In the data rows, the value 128 means zero.
Here are some points, each followed by its number:
[117  97 147 110 111 139 111 114 145 117 118 153 121 141 140 121 128 149
 123 104  93 148 123 176 107 150 149 133 100 153 127 141] 0
[131 155 150 177 165 110 156  91 128 177  65  92 112  84 103 194  67 150
 162 138 146 141  85  98 127 131  88 136 189 168  91  27] 1
[135 134 124 113  97 154 128 184  92 109 102 114 144 155 151 132 143 100
 108 142 123  96  99 110 129 121  90 111  71 139 155 121] 2
[143  58 161  92 108 145 104 163 150 132 172 230 128 164 125 183 146  98
 101 117  90 132  81  83  86 104 121 103  81 135 117 129] 3
[111 112 155 180 143 147 135 116 123 107 107 135 102 133 123 131 123 206
 110  81 137 170  63 148 116 154 135 146 132 107 113 104] 4
[124 119 169 149 141 149 169  89 163 161 119 139 166 179 153 177  88  52
 127 155 102 136 110 108 113 109 111 108 135 123 126  99] 5
[117 101 124 178 208  54  59 108 176  43 193 136 155  73  73 128 116 229
 130  90 137 136 151  83 151 131 107 173 208  37  64 143] 6
[153 127 131 106 112 167 152 112  49  96 159 110 170 100 143  45 141 194
 117 121 122 131 134 179 110 127 137  94 116  72 125 178] 7
[118 132 146 101 108 133  53 102 114 148 163 183 142 177 161 148 148  52
 120 124  76 129  95  79 137 118 135 103  98 116 128 119] 8
[ 63 145 146 172 174  90  94  22 189 159  94 115 154 132 133 177  57 111
 128 110 128 136 126 104 161 135 110 145 169 121 104  66] 9
[ 56  94 121 156 181 100 151 117 166 119  94 136 105  74 113 194 115 129
 123  96 151  88 130 127 164 106  83 177 141 145  69  69] 10
[140 143 106 130 158 118 114 151 104 107 135  97 114 108 147 106 110 136
 156 171 123 135 114  98 106 142 140 147 138 142 118 116] 11
[135 125 141 125  94 138 128 170 114 163 141 176 141 167 114 163 125 100
 115 131 123 122 106 101 124 100 110 102 120 108 126 109] 12
[124 122 122 136 126 134 127 113 143 139 100 148 136 131 144 139 123 103
 128 105 117 117 132 136 142 120 134 107 136 131 143 142] 13
[147 107 130  85  93 148  92 142 104 120 121 137 136 138 154 126 154 100
 113  97  96 120 109 141 109 154 137 123  58 158 136 146] 14
[163  98 136 112 116 149 140 135  98 151  81 120 109 122 129 152 127 138
 132 144  99 134  59 139 106 151 106 110  87 166 134  83] 15
[128 111 151 146 160 138 175 146 194 154  70 127 123 132 109 155  91 224
 181 117 166 188 119 144  68 145 136 162 167 107  95 112] 16
[122  88 124 126 163 116 111  95  96 153 118 156  83 114 136 146 127 158
 106  99  99 128  94 125 123 162 117 145 100 116  70 116] 17
[ 86 192 106 154 146 139 163  86 136 112 109  67 190 105 184 105 105 194
 101 105 141 121 154 172 135 155  98 143 163 100 134 131] 18
[152 107  78 107 155 131 135 189  98 116 145 143  83  84 112 129 134 164
 128 135 133 107 149 110 111 115 131 194 170 112  81 155] 19
[154  35 177  91  98 160 176 173 185 130 139 226 122 146  91 164 143 106
 125  76 109 128 109 162  87 102 143  95  92 153 129 126] 20
[126  74 166 135 202 113  96  42 149 154 174 181  96 154 149 209 169  74
 138 119  40 162  55  60 104 175 118 123  79 127  59  41] 21
[109 134 113 160 151 125 117 146 118 163 146 145 125 169 160 168 123 100
 135 137  99 140 120  79 113 155 130 188 122  99  98 142] 22
[159 153 132  93  66 161 139 148  83 162 126 136 139 145 130  96 178 100
 146 117 105 129 115 173 139 141 148  76  66 158 167 138] 23
[ 95 181 126 195 144 128 196   4 190 219  87  78 136  98  74 141  51  88
 120  72 194 135 154 167 153 141 116  74 198 217 167  66] 24
[161  98 124 139 132 136  98 121 110 147 133 125 105 105  78 136 133 154
 148  67 128 110 134 131 165 142  79  95 148 155 144 124] 25
[126 127 119 138 152 135 152 111  93 115 112  98 120  81 138 103 138 202
 112  99 132 127 134 168 125 143 121 144 142  75  99 163] 26
[147 108 160 136 135 100 106 185 139 112 119 125 115 165 118 139 127 105
 181 168 100 156  90  70 114 183 115 100  80 139 135  90] 27
[130 124 112 132 157 106 106 181 104  97 142  90 131 115 146  93 120 134
 143 200 136 141 118  82  98 157 158 143 142 138 119 130] 28
[138 117 116 126 122 117 127 139 148 146  92 123 127 118 103 155 110 102
 107 111 159 112 136 127 122 120 129 132 170 181 128 135] 29
[142 134 102 120 169 117 119 166 102  91 158  99 102 112 144  99 104 133
 152 180 123 141 132  82  98 138 153 160 125 131 120 125] 30
[129 112 117 126 113 120 122 140 157 138 102 127 127 129  99 145 114 100
 103 112 156 111 148 131 129 108 126 134 165 174 137 140] 31
[141 140 121 112 108 140 150 121 149 149 129 129 127 120 109  94 133 106
 138 105 141 133 171 196 131 127 171  99 144 170 151 149] 32
[141 126 145 116  84 131 140 126 125 112 101  98 110 151 177  42 111  96
 112 130  54 130 113 229  82 176 159  95  84 180 142 123] 33
[122 147 128  87  74 173 133 201  76  82  95 117 165 160 172 123 168 100
  85 159 121  61  89 132 129  98  69  77  44 126 170 123] 34
[138 120  96 122 102 129 113 136 125 155 165 159 146 120 100 142 141  59
  79 101 146  77 158 141 157  98 130 106 157 155 108 129] 35
[116 184 157 153  80 197  99 159 153 150 144  83 135 213 123 158 165  84
 169 155  87 104 168 137 171  93  85 108  72 172 194 113] 36
[ 98 116 169 175 176 110 121  50 170 134 106 127 149 112 137 157  83 173
 125 103 124 155  98 119 124 134  95 137 160  96  94  83] 37
[158 143 124 132 145 114 116 117 134 209 137 156 113 138 122 171 108  82
 169 127 105 155 126  99 115 149 146 149 151 150  99 101] 38
[145 104 121 101 128 116 142 164 108 103  91  90 117 103 122 162 127  99
 105 132 121  94 116 134 110 131 121 154 122 197 129 103] 39
[154 133 141  93  72 159 229 159 144 105 100 104 111 141  96 110 118  78
 136 141 133 108 158 179 136 125 173  91 130 215 189 138] 40
[100 197 109 141 136 143 158  85 125 117 110  76 195 113 180 100 126 188
 108 109 129 120 149 174 134 158 107 139 161  93 143 129] 41
[137 106 117 180 157 133 146 112 143 161  96  92 129 110 118 174 117 120
 143 126 156 127 105 108 122 110  63 134 163 157 102  88] 42
[132 168 163 160 142 132 137  82 154 133 121 114 165 124 124 157  71 146
 133 143 150 150 104  83 125 122  79 109 167 123 141  68] 43
[149 161 113 158 144 134  92 105 103 140 151 132 115 131 132  94 126 132
 145 147 108 135 125 141 141 138 136 137 136  98 118 163] 44
[137 228 117 157  84 161 120 173  91  52 161 166 127 125 158  82 135  70
 127 157 200 147 157 110 183  91 181 159 108 107 195 118] 45
[155 110 100 142 147 112 109 150 143 164 140 152 106 106  91 153  97 131
 134 128 161 128 122  97 127 120 116 165 188 145 101 117] 46
[147 146 120 152 143 126 104 110 110 134 145 131 120 123 133 105 129 136
 147 141 118 127 128 139 141 142 136 135 135 105 122 156] 47
[155 194 141 130  89 194 132 139 116 122 136  83 126 172 145  77 154 142
 171 142 100 155 157 182 124 137 132  70  98 153 232 158] 48
[110 111 151 119 113 138 130 121 183 120 110 156 142 156 119 138 104 120
 102 109 138 127 125 141 102 111 140 106 133 174 139 126] 49
[149 115 125 196 111 109 165 121 163 255 161 130  80 202  59 145 132  41
 118 126 138 174  89  52 156 123  92 149 151 176 118  84] 50
[162 119  93 104 148 137 175 172  67 133 101  99  70  76 107 121 167 173
 164 136 133 129 107 146 123 161 152 143 110 140 121 113] 51
[138 145 129 108 108 117 122 115 120 160 163 147 121 118 130 159 117  89
 150 157 137 148 122  97 143 178 125 149 108 140  76  90] 52
[121 114 128 149 162 120 111 135 141 184 136 160 105 155 135 174  98 134
 152 129  91 168 114  91  86 162 116 157 142 109  62 132] 53
[185 129 131 106  62 142 120 175 119 152 153 157 131 216 109  72 168 165
  68 176 125 179 106 122 145 145 117 124  95 129 158 171] 54
[114 142 111  59  58 217 120 186  47  83 108 129 160 176 211  56 193 129
  66 128 105  75  80 196  83 138 108  52   0 112 179 215] 55
[122 138 127 103  98 162 103 165 114 149 146 155 133 187 155 100 158 119
 143 130  93 151 142 147 114 134 166 120  65 103 172 173] 56
[110 150 125 152 155 111 118 111 147 107 138 133 144 111 158 136 105 154
 113 146 142 130 127 100 134 115 106 150 162  86 120 125] 57
New points follow, each followed by the number of its nearest point above by angle.
[149 255 123 147  81 174  98 169  76  24 177 195 113 134 185  59 141  68
 124 150 208 169 180 110 203  82 200 169  97  82 203 132] : 45
[ 94 114 178 184 179 108 122  43 165 143 100 119 163 114 142 164  72 188
 127 114 120 162  87 114 123 134  80 139 159  88  80  79] : 37
[102 127 133 146 107 131 118 139 167 129 113 129 168 155 130 135 115  89
 121 124 138 128 133 137 109 113 130 125 122 158 137 144] : 49
[179 175 155 121  59 149 107 115 197 125 121 147 173 157 133 130  64  71
 129 153 147 156 139 133 118  97 117 119 171 209 177  90] : 49
[176 160 129  80  56 160 139 154  82 172 117 128 142 143 140  87 179  87
 138 129 106 129 126 184 145 145 157  68  54 171 182 150] : 23
[152 116  96 114 131 118 135 176 103 110 147 125  98 104 112 130 135 151
 118 139 133 118 141 101 121 107 139 171 158 119 103 149] : 19
[ 69 186 131 133 159 127 222 126 192 158  69 173 103 157 153 144 105  54
 163 126 126 111 163 163 213  72 133  96  71 132 193  97] : 13
[ 78 115 153 111  86  80 156 161  78 244 171 186 149 144  94 105 199 153
 127 122 130 142 120 160 178 101 104  11  99   0 134  83] : 12
[129 147 159 127 108 135 123 118 155 116 131 127 144 129 116 159 105 136
 137 148 146 143 123 122 117 123 100 112 120 134 118  99] : 43
[134 124 134 125 108 133 121 156 116 164 138 157 137 150 117 158 129 108
 118 133 129 123 112 100 130 105 116 122 130 116 126 122] : 12
[187 116  90  98 145 148 179 181  68 135 114 107  71  79 105 133 154 162
 167 145 137 119  94 145 121 147 135 150 107 145 114 121] : 51
[128 107 131  95 106 146 100 122 112 131 113 146 127 145 150 132 149 101
 113  98  87 116 109 144 111 150 133 126  59 152 127 130] : 14
[121 119 132 123 149 134 133 127 134 133 134 147 126  98 128 103 133 192
 140  96 135 149 145 162 107 124 131 139 135  93 107 171] : 26
[139 105 119 195 160 132 154 108 144 173  92  80 131 103 112 196 133 103
 146 133 162 127  98 102 129 106  39 128 174 159  99  81] : 42
[127  99 159 149 138 142 172 155 178 149  83 144 126 137 110 168 104 181
 168 117 148 172 126 142  70 135 120 148 137 125 104 118] : 16
[133 115 171 112 155 135 144  95 150 160 143 184 120 160 104 184  96 152
 160  93  89 162 129  78 130 131 126 138 173  89 112 127] : 53
[144 123 155 124 123 115 107 176 131 104 132 112 121 168 117 119 135 118
 171 169 107 156  97  90 111 170 128 102  76 136 141 116] : 27
[146  99  99 114 145 127 119 159  80 140 134 135  86  74 122 146 141 184
 115 108 143 111 117 119 131 147  98 172 137 110  63 147] : 19
[139 186 130  95  77 155  85 111  89 105 187 125 174 200 178  30 168  78
 117 166  95 131 200 166 122 121 210  88  87  74 182 242] : 56
[106 151 197 138 105 137 116  86 192 100 110  99 143 129 136 185  92 125
 152 172 162 150  83  94 111 141  85 103 107 156 138  36] : 43
[149 205 115  65  51 170  99 105  84  94 238 131 198 241 229   0 217  11
 107 191  69 115 240 200 108 112 255  47  44  35 214 255] : 56
[167 103  99 115 169 121 134 147  81 160 173 156  86  65 100 156 144 155
 150 119 110 137 110 106 120 132 138 155 139  92  69 123] : 19
[139 102 101  81 124 113 161 169  78  79  67  67 103  72 147 172 148  73
  88 109  98  59 122 166 104 155 123 152  98 225 130  94] : 39
[102 124 146 109  97  93 150 151  86 212 160 169 138 142 106 114 181 138
 126 126 127 141 118 145 163 114 119  43  97  33 135  99] : 12
[139 108 130 116 105 122 124 134 156 152 105 138 142 148 136 156 134  78
 127 118 122 104 135 159 149 111 124 110 119 144 143 142] : 13
[113 142 178 135 107 136 133 108 162 102 128 124 145 133 140 151 106 123
 144 162 146 148 107 110 120 130 106 113 110 143 126  87] : 43
[130 131 121 142 140 118 123 144 136 128 116 118 112 129 108 125 115 155
 106 137 156 127 132 114 125 128 115 148 163 132 123 139] : 46
[150 110 140 119 120 113 108 193 135 111 125 118 116 170 111 129 135 105
 176 175 102 150  93  82 105 176 124 103  72 151 141 105] : 27
[142 116 111 122 110 127 124 138 127 139 159 151 140 114 108 137 146  87
  95 100 132  88 139 142 152 107 138 107 135 153 116 120] : 35
[108 143 139 155 164 109 127 101 149  96 141 131 144 113 153 140 101 167
 116 152 139 141 126  99 122 109  94 156 168  71 121 115] : 57
[133 124 121 124 136 136 143 134 118 135 127 145 125 104 131 111 140 189
 142 100 130 154 136 164 105 129 140 141 136  85 112 172] : 26
[128  92 146 132 168 119  95  80 134 154 163 159 104 146 140 168 139 102
 133 121  72 153  87  89 108 147 123 131 111 120  85  88] : 21
[117  74 168  79  80 118 108 152 165 184 168 208  86 126  52 239  76  84
 151  97 167 133 187  36 170 134 145 178 192 145  42 154] : 46
[142 105 112 203 166 132 142  97 154 176  88  93 132  91 111 193 114 116
 152 118 164 121  95 110 122 111  36 136 183 159  85  69] : 42
[ 98 129 158 147 130 122 124 111 193 112 119 147 140 152 120 163  85 118
 122 103 145 129 152  86 152 118 119 150 172 134 135 128] : 9
[148 100 146 136 125 113 119 195 135 102 118 116 121 162 109 143 133 103
 158 165 114 136  95  69 118 159 112 113  86 151 143 101] : 27
[138 120 103 121 135 124 132 165 118 112 142 132 104  98 116 128 124 145
 134 140 128 129 139 113 121 113 134 174 155 120 102 154] : 19
[149 139  89 152 128 134 175 166  85 153  77  74 108  89 115 128 125 137
 143 126 154 109 128 145 126 142 123 135 144 164 129 128] : 51
[190  85  89 107 185 118 127 158  64 166 210 161  65  14  84 184 147 149
 155 102 106 144 118  91 110 134 128 191 155 101  44 120] : 19
[138 109 107 110 153 131 133 153  81 121 127 125  79 113 134 121 152 149
 143 142  99 118 107 118 117 152 136 157 100 116 101 136] : 51
